In the rows, 128 means zero.
Rows swapped in pairs by one turn or mirror: which row each one swaps with:
The rows were stretched afterwards, more along some directions than others.
K29: [103 169 155 154 129 123 129 130 147 143 130 126 127 122 151 153 140 153
 119 151 143 116 134 139 123 136]
K435: [109 140 150 159 111 141 112 144 114 116 152 100 157 164 149 146 143 122
 108 129 146  78 154 122 108 115]
K551: [169 149  94 130 135 161  87  97 117 120 115 134 121 155 119 100 159 117
 126 111 142 136  99 137  93 101]
K370: [139 131 157 139 134 159 147 145 125 170 107 100 137 104 157 129 105  85
 129 119 147 132 115 116 131 126]
K665: [130 175 156 111 140 152  80 116 123 142  92 116  97 108 154 101 146 139
 133 130 150 155 119 134 144 150]
K806: [111 121 139 124 123 123 127 107 167 119 128 145  82 152 160 128 163 147
 111 135 144 127 118 146 152 111]
K162: [170 160 124 160 125 122 139 106 123 160 144 114 122 144 133 128 152  99
 139 116 132 130 130 162 122 107]
K938: [163 161 112 149 114 136 116 129 138 106  97 139  96 137 108 130 124 159
 133 111 137 118 127  94 137 152]
K711: [127 130 159 184 114 114 161 105 141 132 142 125 135 160 171 130 172 118
 102 119 151 144 165 164 123 104]
K625: [145 126 121 154 133 156 137 141 133 152 150 122 175 135 156 140 164 110
 131 129 159 127 132 137  76 108]
K290: [150 124 119 124 117 130  78 111 114 113 149 100 157 116 133  98 166  95
 123 116 131 119 130 134 114 156]
K757: [124 116 141 147 148 144 134 157  87 156 150  90 156 128 140 116 156 103
 125 118 147 118 187 119 118 150]
K145: [149  95 130 115 121 150  87 145 121 164 114 115 134 117 132 117 149 111
 133 116 109 154 113 126 158 140]
K318: [101 104 126 139 141 116  99 111 122 112 144 108 146 111 143 100 153 119
  87 137 146 122 143 132 115 139]
K800: [133 137 152 146 132 128  93 135 138 129 132 109 133 115 152 150 131 112
 130 119 126 103  74 144 166 123]
K224: [115 152 120 138 156 113 127 122 125 103 142 144  86  87 115 127 144 144
 109 138 127 150 136 125 121 144]
K898: [123  95 150 143 129 112 129 105 144  99 128 133  93 134 180 106 183 142
 112 131 143 158 125 171 149 114]
K562: [138 117 107 145 180 109 122 100 148 105 158 136  83 123 137 120 162 125
  97  99 146 158 134 157 107 133]
K955: [137 146 121 150 122 125 130  98 143 102 141 135 111 148 153 137 168 139
 117 124 158 162 129 141 115  95]
K363: [120 109 139 157 143 134 138 122 145 140 136 109 138 157 120 162 156  86
  97 103 139 170 117 168 120 108]
K454: [132 151 136 141 120 145  87 121 124  94 114 126  93 122 116 123  92 129
 110 109 142 142 106 114 150 144]
K400: [134 107 129 173 139 143 104 123 111 112 117 120  72 162 124  87 149  82
 127 129 144 169 134 126 131 135]
K578: [114 160 132 132 154 123 145 129 139 120 173 121 149 134 152 185 146 119
 105 126 140  82 127 144  92 112]
K508: [141  99 116 158 157 165 103 120 171 134 139 143 113 169 125 158 158 123
 113 138 145 120 103 144 118 117]
K860: [139 130 143  98 123 138 135 112 142 129 122 131 118  98 176 108 155 146
 145 131 164 164 118 148 116 147]
K419: [124 138 145 114 154 125 155  87 144 130 147 120 109 111 148 124 172 139
 107 150 155 142 106 167 127  89]
K935: [126  84 124 135 131 128 115  82 169  84 118 149 101 132 136 118 119 134
  98 145 148 165 100 157 122 122]
K742: [158 126 131 106 127 150  84 149 109 146 138 100 120 130 149  97 147 100
 144 114 122 114 140 135 134 150]
K368: [141 163 101 121 131 140 153 117 119 138 152 113 142 128  96 114 154 117
 125 127 135 113 108 109 102  92]
K102: [113 124 131 149 171 180 128 144 124 146 108  87 118 135 145 100 160  76
 109 130 175 128 136 123 106 138]
K198: [139  98  94 110 138 116 110 103 134 113 166 142 117 174 102 138 172 125
 102 126 107 142 133 147 127 113]
K329: [118 148 154 128 137 131 127  99 110 138 131 122 123 129 111 136 162  94
  98 135 128 168 127 155 129 108]
K327: [122 123 125 151 165 184 143 130 137 137 103  99 105 150 142 100 148  77
 108 138 177 137 126 119 107 128]
K107: [137 157 134 141 105 133 115 113 150 119 126 137 141 125 128 164 110 161
 143 132 140 101  79 139 122 136]
K971: [162  91 125 137 130 144 112  90 144 127 164 145 147 125 118 105 166 156
 143 145 154 146 132 161 107 122]
K477: [155 144 117 115 125 135 149 116 100 146 147 110 155 153 126 109 165  84
 127 107 120 144 151 134 114 111]
K425: [106  90 123 135 145 115  95 113 124 110 141 113 144 114 140 102 158 123
  88 136 141 130 138 144 120 138]
K222: [122 132 125 148 156 168 142 125 134 131 105  98  99 146 141  93 153  75
 112 137 176 135 126 113 112 123]
K332: [150 151 114 130 134 127  92 118 149 108 122 127  99 117 140 112 133 118
 125 104 127 149  98 133 153 140]
K26: [124 109 138 120 119 114 169 118 164 141 146 108 168 133 140 134 165  82
 104 150 156 153 152 159 108 141]
K365: [106 104 144 108 158 146 121 131 146 136 155 130 147 120 149 155 124 106
 112 149 139 124 107 156 114 125]
K170: [117 123 141 129 151 128 120  99 144  99 142 129 112 133 154  95 157 120
 111 151 150 136 123 152 146 138]
K946: [150 116 143 131 125 158 117 124 118 122 101 125 106 153 132 129 152 129
 140 113 129 151 135 173 128 138]
K667: [118 117 165 147 150 150 110 134 142 127 115 122 105 107 143 114 121 124
 129 128 158 141 140  98 131 158]
K759: [117 101 140 157 123 114 125 165 102 133 134 109 159 131 157 119 162 108
 130 118 142 129 176 111 107 136]
K657: [145 128 112 148  91 122 135 143 126 125 149 120 147 145 126 142 172 121
 126 114 106 112 138 113 115 128]
K148: [144 111 102 117 127  94  96 114 117 118 143 131 128 161 117 115 168  94
 114 114 105 131 129 135 116 111]
K7: [147 102 124 168 156 177 123 123 173 140 131 140 114 167 135 155 140 114
 120 146 158 121 106 133 118 119]
K991: [138 143 156 162 125 148 149 141 132 137 125 140 109 154 155 139 151 150
 138 131 130 118 130 115 163 118]
K771: [114 140 129 168 156 119 145 134 127 130 177 124 104 157 155 143 162  78
 104 133 152 126 138  98 105  98]
K942: [ 94 113 134 143 138 106 163 115 162 122 135 118 108 140 105 121 130  90
  96 148 125 132 132 132 112 132]
K941: [105 113 168 154 128 150  96 154 144 143 109 100 127  96 163 112 114 126
 147 138 165 107 130 143 162 180]
K600: [144  95 133 114 129 146  89 149 116 164 116 110 142 118 136 123 153 108
 126 113 112 147 114 127 155 133]
K565: [119 113 150 129 127 115 165 123 140 136 160 119 119 117 158 118 141  94
  97 134 149 163 159 157 121 135]
K954: [146 127 151 141 135 152 100 112 147 132 121 125 119 102 117 148 123 163
 146 145 139 128  74 163 159 124]
K695: [126 147 149 139 144 164 146 140  95 133 100 120  99 133 146 113 124 127
 132 124 144 118 129 112 120 119]
K451: [119  91 144 114 151 145 111 113 155 115 154 144 139 128 149 151 127 122
 120 157 144 135  96 161 118 123]
K570: [164 127 133 130 116 156 127 130 123 135 109 110 149 141 128 140 159 103
 140 112 129 145 137 168 118 140]
K217: [152 121 107 158 123 117 140 104 131 100 171 158 140 159 128 137 158 160
 124 121 126 125 163 137 105 117]
K530: [143 163 106 140 133 115 154 109 141 104 160 136 142 154 134 175 167 130
 102 118 130  92 138 144  86 102]
K491: [123 129 151 138 147 169 121 130  99 122  97 131  93 136 144 109 124 143
 127 122 146 129 137 127 124 128]
K790: [148  97 127 175 141 160 128 125 176 138 135 142 114 164 135 156 143 118
 129 149 154 120 110 134 123 119]

Swapped with K491: K365
Swapped with K368: K971
Swapped with K790: K222
Swapped with K425: K600
Swapped with K898: K800
Swapped with K318: K145
Swapped with K955: K162

Rows swapped in pairs by one turn or mirror: which row each one swaps with:
The rows were stretched afterwards, more along some directions than others.
K181: [110  95 132 123 127 126 126 143 135 103 139 109 145 135 128 164 122]
K15: [121 103 145 124 139 138 107 114 124 122 137 122 138 132 128 145 137]
K886: [130 120 129 129 116 125 137 161 120  90 141  70 152 106 117 103 114]
K809: [117 126 153 114 129 130 110 129 134 125 140 128 120 120 136 144 142]
K166: [133 132 122 134 118 112 140 168 124  89 133  79 141 115 121 100 115]
K583: [106 126 126 123 107 134 147 121 146 118 139 105 110 108 141 117 131]
K660: [110 101 136 118 131 138 132 155 135 101 145 124 145 133 134 166 125]
K934: [111  99 137 119 134 132 106 125 137 130 148 108 141 131 132 154 133]
K541: [ 98  89 103 139 126  98 135 172 150 113 133  75 151 151 119 139 137]
K601: [ 96  71 115 135 127 125 133 148 139 121 134  66 145 146 128 128 128]
K171: [114 111 129 126 115 135 159 185 133  89 126  92 158 100 136 126 122]
K240: [120 111 137 142 122 127 138 148 142  96 112  89 168 137 134 135 141]
K203: [130 110 132 125 132 132 127 151 128  96 134 124 149 129 127 157 119]
K529: [115 107 139 139 121 132 137 147 140 101 113  88 169 132 127 132 140]
K254: [120 103 140 122 117 139 149 173 132  90 129  96 170  84 128 129 128]
K671: [127 111 143 134 120 131 140 158 140  92 118  84 169 119 132 125 143]
K647: [111 108 141 123 131 131 104 109 134 134 137 122 124 135 133 154 137]
K476: [122  99 139 124 138 133  97 124 127 123 139 114 143 131 118 151 140]
K688: [150 143 145 128 138 122 142 172 128  92 114 113 141  90 139 104 139]
K104: [135 150 140 122 127 116 134 177 140 103 125 101 119  95 135 102 138]
K396: [105 123 136 127 106 135 155 134 162 103 133 106 119 100 152 117 136]
K569: [125 111 128 130 120 129 151 186 133  89 120 106 163 107 133 136 123]
K135: [102 113 127 131 107 124 147 129 156 113 141  97 121 113 137 119 129]
K82: [133 136 140 132 129 140 154 140 138 105 119 125 141 107 131 110 127]
K705: [110 107 142 120 132 147 141 154 151  92 140 134 160 127 149 176 133]
K156: [ 99 120 123 123 104 130 148 119 150 120 140 102 116 114 144 124 133]
K446: [110 101 145 113 131 145 137 148 143  98 144 121 148 118 133 167 129]
K869: [118 122 129 130 117 134 155 183 137  92 118 119 161 114 149 139 128]
K497: [133 119 124 134 114 128 138 153 117  87 131  71 157 104 121 103 113]
K640: [141 144 146 122 129 129 128 161 131 107 126 112 129  84 130 102 140]
K539: [117 111 133 131 112 141 150 173 134  96 121 111 161 105 138 132 123]
K237: [115  95 132 128 134 127 104 112 128 134 139 119 132 141 135 150 134]
K834: [ 95  80 121 130 123 133 139 138 142 127 131  88 143 149 133 143 138]
K81: [110 107 135 122 129 139 133 150 126 102 131 128 149 137 137 167 120]
K766: [ 98  85 125 128 128 139 145 136 142 123 129  94 149 148 136 143 138]
K213: [130 151 151 112 122 133 140 168 141 107 129 108 129  80 137 108 139]
K580: [134 146 148 125 120 128 141 157 138 109 119 110 126  88 144 100 143]
K469: [ 99  76 115 142 137 121 135 144 141 118 127  77 150 160 125 135 133]

Swapped with K671: K497
Swapped with K82: K541
Swapped with K539: K104

